81 107 71 129 99 103 86 137
82 94 78 137 96 106 82 136
93 88 79 126 96 94 85 119
80 106 76 91 87 115 103 107
79 109 84 102 81 92 110 113
104 99 92 102 94 94 104 84
104 86 57 115 97 106 119 83
99 94 73 126 95 121 108 60
101 89 97 107 85 89 124 75
100 97 102 108 86 96 117 61
96 60 79 108 72 107 125 83
95 64 101 75 43 89 97 68
Rows and columns are numbered from 1.
The entry at row 3, column 3 -> 79
The top entry of the column that holds the smallest entry: 99
Find the entry just right of 43.
Answer: 89
Find the entry in row 1 and column 2.
Answer: 107
Find the entry in the top-right corner.
Answer: 137
The entry directly below 124: 117
The entry at row 2, column 1: 82
The entry just right of 109 is 84
The entry in the top-left corner -> 81
The entry just left of the smallest entry is 75
The entry at row 3, column 2: 88
The entry in the bottom-left corner is 95
The entry just left of 88 is 93
The entry directly below 71: 78
The entry just right of 76 -> 91
The entry at row 1, column 3 is 71
Find the entry in the bottom-right corner.
Answer: 68
Find the entry at row 2, column 2.
Answer: 94
Find the entry just left of 72.
Answer: 108

Read these off the table that follows.
1) What is the entry just left of the largest entry?
2) What is the minimum?
3) What is the first entry in reading order?
4) What is the entry just left of the smallest entry?
5) What is the second smallest entry?
[[141, 73, 58, 64, 150, 136, 157, 149, 68, 147, 155, 137, 64, 73, 135, 77], [62, 136, 143, 140, 51, 53, 47, 59, 137, 42, 54, 46, 136, 146, 50, 134], [134, 69, 62, 73, 143, 136, 147, 135, 69, 136, 151, 146, 66, 70, 135, 71], [52, 120, 146, 138, 54, 54, 52, 57, 144, 56, 43, 52, 133, 135, 59, 123], [59, 126, 133, 151, 64, 67, 58, 60, 130, 48, 54, 60, 125, 125, 65, 136], [60, 126, 147, 136, 52, 54, 49, 59, 123, 59, 46, 56, 125, 126, 61, 128]]
1) 136
2) 42
3) 141
4) 137
5) 43

Questions about the grid below.
1) Report the fourth entry in reading order.
2) Report the entry in the bottom-left corner.
3) Report the fifth entry in reading order.
4) Report the 2nd entry, reading row by row.
5) Report the 1st entry in reading order.
6) Report the second entry on the main diagonal.
7) Report the bottom-right entry.
8) Report the top-right entry.
[[ 90  94 100 107  80  87  97  91 100 109 102 101]
 [155  66  75  79 115 122 128  96 133 103 109  80]
 [ 77 132 119 104 117 101  87 126  78  80  92 112]
 [115  78  81  96  95 108 100  48 117 128 106  94]
 [ 71 105 109 114  73  78  90  97  89 107  98 107]
 [ 78 108 108 110  84  85  91 100  89 103  98 107]
 [124 105  99  86 133 123 110 123 105  81  98  95]
 [ 73  87 103 118  48  62  98  97  97 115 103 102]
 [146  62  78  86  95 107 129 104 131 104 110  80]
 [117 108 101  89 131 120 106 120 101  83  98  98]
 [ 71 126 116 109 103  94  84 108  79  92  94 112]
 [ 89 120 113 101 112 101  97 129  86  80  95 106]
 [114  86  92  97  95 101 108  96 111 105 104  94]
 [ 84  91  95 110  74  86  89  59 101 127 103 103]]
1) 107
2) 84
3) 80
4) 94
5) 90
6) 66
7) 103
8) 101

Questions about the array below.
1) Which number is the entry directly below the smallest entry?
2) Which number is the first entry in the row that holds the smallest entry?
3) Which number is the minimum?
4) Which number is the entry directly below 71?
5) Which number is the largest entry in the last row?
6) Which number is the entry in the top-left corner?
7) Which number is the second-last entry, reading row by row?
8) Which number is the entry just left of the largest entry?
107 70 93 105 124 120 111 105
101 71 113 94 107 138 94 98
100 101 94 101 104 90 101 103
94 111 135 102 67 117 85 90
99 97 90 91 103 84 102 99
105 84 69 106 156 78 122 111
92 130 123 97 59 94 89 92
105 78 120 96 97 136 92 97
1) 97
2) 92
3) 59
4) 101
5) 136
6) 107
7) 92
8) 106
